Rotation paths and how fast each direction turns (degrees per step)
Each turn is a multiple of 5 degrees from 10 to 175, or 0.
Each row of a path follows its step; steps can be skipped.

step 0: 8.4, 11.0, 7.5, 10.9, 11.4, 43.1, -15.2, 25.9, -5.7, 1.1, -11.3, -23.5, -12.2, 4.6, -2.7, 17.9, -1.4, 15.9, -9.4, 11.2, -2.4, -3.3, 5.0, -13.4, -19.1, -12.1, 3.9, -29.4, -6.1, 3.0, -32.1, 15.9, 3.1, -6.2, 7.2, 14.2, 16.4, 19.2, 27.4, 1.1, 16.9, -0.3, 19.2, 18.6, -5.1, -5.9, -14.8, -1.9, -25.0, -29.4, 9.9, 9.8
step 1: -19.0, 17.6, 3.4, -3.5, -23.0, 31.5, -11.0, 23.0, -13.6, 11.3, -7.2, -6.8, -10.3, -5.6, 30.3, 11.5, 22.1, -18.8, 8.2, 11.6, -0.4, -0.6, -8.8, 7.7, 7.0, -9.4, -32.5, 14.5, -9.5, -3.9, -38.4, -12.5, 33.6, -24.5, 30.2, 2.5, 16.0, 8.9, 1.7, -0.7, 9.3, -7.7, -0.8, -4.5, -0.3, -3.1, -6.3, -8.7, -4.0, -18.6, -12.3, 9.4
step 2: 29.3, 14.1, -11.7, 5.2, -35.5, 27.7, 1.3, 12.1, -10.8, 26.6, 5.3, 8.5, 23.1, 15.1, 19.1, -6.4, -6.8, -9.3, 10.4, 6.2, -7.6, -10.5, -8.3, 4.2, 14.7, -19.5, 20.8, 19.0, -13.5, -8.4, -7.9, -8.2, 8.6, -12.5, 8.2, 11.8, 1.9, 15.6, 6.3, 24.9, 33.5, 17.0, -8.0, -19.9, -0.7, -25.7, 16.4, -8.5, 11.3, 1.5, -17.5, -10.0
step 3: 22.8, 24.3, 13.0, 20.7, -13.5, 23.6, -38.7, 0.4, -1.2, 12.4, 28.8, 3.7, -7.8, 14.7, -20.7, -11.5, -23.6, -15.6, -24.0, 2.8, -9.5, -12.7, 6.4, 27.6, -26.1, -14.7, -0.7, 15.2, -4.5, -17.5, -11.9, -0.2, -7.7, 24.0, -3.2, 6.2, -3.2, -4.4, 4.7, -10.3, 13.6, 9.2, 2.7, -12.6, -7.6, -11.1, -7.6, -22.7, 3.1, 5.5, -22.2, -10.1
step 4: 4.0, 0.3, 41.2, -2.4, -21.4, -10.6, -7.3, 7.7, -10.3, 16.0, 34.1, 0.5, 6.9, -15.2, -9.7, -7.8, 12.9, -6.4, 1.7, -16.0, -10.5, 3.4, 3.9, 9.0, -3.8, -8.3, -21.2, 25.0, -14.3, 19.7, -42.4, 18.8, -14.9, 14.9, -10.1, -8.0, -7.1, 4.1, 4.8, -16.7, 10.7, -6.9, -21.5, 8.7, -15.4, 12.3, -13.2, 6.2, 1.9, 17.3, -27.5, -17.4
step 5: 32.5, -16.3, 9.0, -8.3, -15.9, 4.4, 26.4, -8.4, 18.1, 12.4, -4.2, 33.4, -11.7, -12.9, 15.2, 8.2, -4.1, 14.1, -14.2, -1.4, 8.5, -6.9, 10.8, -25.0, -2.1, -11.3, 5.4, 19.0, -16.4, 31.4, -28.7, 19.7, -17.5, 8.4, -12.6, 6.6, -6.4, 7.0, 27.3, -16.6, 16.5, 11.3, 3.9, 5.7, -6.4, -8.5, 1.7, -1.6, -33.2, 15.5, -5.6, -7.1
step 6: 9.2, 16.5, -15.6, -6.1, -18.5, 9.3, -9.4, -14.5, 13.5, -7.5, 3.5, 2.3, -26.7, 7.5, 20.5, -2.6, -13.5, -4.1, -21.7, -2.1, -11.6, -1.2, 9.7, -18.1, -2.9, -10.1, -13.6, 37.4, 30.1, 10.8, -14.6, 12.5, 9.8, 1.8, 14.5, -4.7, -19.7, 16.6, 5.7, -22.8, -24.7, 3.5, 12.8, 27.3, -8.4, 10.9, 14.0, -24.1, -26.9, 16.9, 4.9, 17.3
step 7: 3.2, 28.6, 11.2, -2.1, -26.7, -7.9, 10.6, 0.3, -11.4, 18.4, 15.5, -32.2, 23.3, 13.4, 9.9, 10.5, -17.4, -8.0, 19.4, 10.6, -4.4, 5.9, -0.3, -15.9, 10.8, -13.3, 7.7, -1.2, 31.9, 17.5, -7.0, 21.7, -0.4, -12.9, 4.2, 0.1, -17.3, 30.1, 9.1, -9.3, -9.8, 17.8, -26.9, 32.3, 3.4, 3.3, 7.0, -10.5, -4.9, -1.5, 27.7, 3.4
step 8: 22.2, 26.5, 22.0, 20.7, -11.2, 4.6, -7.8, 5.0, -1.6, 22.2, -2.3, 3.4, -22.8, 0.6, -2.6, 15.5, -13.2, 13.4, 12.3, 16.1, 6.1, -4.4, 20.6, -2.3, 20.7, -12.5, -10.9, -24.7, 13.7, -0.2, -5.2, -2.2, -8.9, -3.4, -2.2, 9.7, 5.8, -11.9, 17.9, -17.1, 4.4, 12.5, -10.0, 4.1, 32.4, -11.4, 2.1, -23.3, -25.1, -43.3, 25.4, -12.9
step 9: 4.9, 17.1, 15.9, 17.0, -14.4, 13.0, -4.2, 13.5, -8.9, 13.0, 21.4, 5.3, -11.6, -3.6, 10.5, -24.0, 22.9, 17.6, -9.4, -7.5, -3.7, 4.5, -0.3, -3.7, 38.3, -16.3, -36.0, 26.9, 16.0, -4.4, 1.9, -13.6, 18.7, -3.9, 11.0, -2.0, 13.3, 4.6, -15.7, -5.3, 7.3, -19.9, 11.8, 10.0, 38.6, 9.2, 0.1, -7.9, 2.5, -16.0, 9.4, -28.4
-0.7, 9.5, -6.2, 3.7, -2.8, -3.4, -1.4, -5.7, 3.6, 4.9, -0.7, -3.9, 2.3, 0.9, 1.9, 4.9, 1.8, -7.0, 2.9, 0.5, -1.3, 8.5, -0.9, 0.5, 6.7, -2.3, 3.6, -6.3, -3.7, -16.3, -4.2, -1.2, 5.1, -8.1, 1.0, -2.6, 6.1, 1.5, -0.5, -4.0, 3.8, -2.4, 1.4, 2.5, 1.5, -5.8, 1.5, -3.8, -2.7, -1.8, 7.1, -1.9 | 55
1.1, 2.9, -2.5, -12.1, 1.0, 0.3, -4.9, 2.2, -1.1, 2.5, -1.2, -3.1, 7.3, -4.0, 4.1, -2.3, -0.4, 5.6, 4.0, -0.5, -3.8, -2.2, 9.3, -10.6, -7.4, 0.7, 0.1, -5.2, 1.9, 3.8, 4.4, -2.2, 7.5, 0.3, -1.5, 5.0, 3.3, -1.7, -9.3, -1.5, 0.9, -3.4, 0.1, 4.0, 7.6, 2.1, -2.9, -8.9, -2.1, -7.2, 2.7, -2.0 | 40
-4.5, -4.6, -0.3, 7.8, -10.9, -2.1, 1.4, -3.3, 2.4, -3.2, -5.1, -0.7, 3.1, 1.5, 1.7, -5.8, 2.0, 1.2, 2.3, 4.9, 6.6, -5.4, 1.1, 0.3, 0.5, 0.0, 2.6, 5.6, -2.5, 4.2, -2.3, 7.7, 0.3, 7.2, 1.2, -6.2, 13.9, -5.9, -2.7, 2.7, 1.3, -8.7, 4.5, 5.0, -2.4, -0.7, -1.2, 0.9, -5.5, -7.7, 1.2, 0.0 | 85
-7.1, 0.7, 1.7, 1.7, 6.1, 3.5, 5.9, 10.3, -1.9, -6.7, -2.5, -6.3, -0.7, 9.1, 3.8, 2.8, -3.7, 6.9, 3.0, 2.1, -4.0, -4.4, -1.1, 7.4, 11.8, 0.8, -3.6, -2.4, 1.4, 3.0, 4.9, 2.2, -0.2, -5.2, -1.3, -0.5, -0.8, 1.0, 0.9, -4.4, 1.2, 2.2, 6.3, 2.8, 1.1, 5.7, 4.3, -4.7, -6.7, -3.1, 7.0, -5.4 | 40
6.4, 1.6, 2.0, 1.6, 0.9, -0.8, -0.3, 4.6, 3.0, -5.7, -3.8, 10.5, 0.7, -5.0, -2.2, 2.9, -9.5, -2.4, 1.1, 4.8, -2.0, 3.1, -7.9, -3.7, -2.7, -4.2, 8.2, -3.5, -2.6, 3.3, 0.6, 2.8, -1.7, -5.4, -6.6, 0.0, -7.4, -7.6, 2.9, 11.9, 4.0, 0.7, 4.1, 4.4, -0.8, -4.6, -3.3, -2.2, -3.4, -5.2, 3.8, -5.1 | 135
0.0, -2.5, 10.6, 7.2, 1.8, -3.8, -3.2, 3.8, -2.4, 5.0, 3.3, -5.2, -0.4, 6.1, -6.2, 4.7, 8.4, -2.0, 5.8, -1.6, -0.8, 3.0, 11.4, 4.0, -8.3, -1.0, 1.5, -4.7, -1.1, -3.4, 4.7, 8.0, -0.5, 2.2, -4.2, -0.2, -2.2, -1.1, 3.3, 4.9, -7.2, 4.6, 0.0, 7.6, -5.6, -2.5, -0.3, -5.7, 2.7, -3.3, 0.0, -0.3 | 90
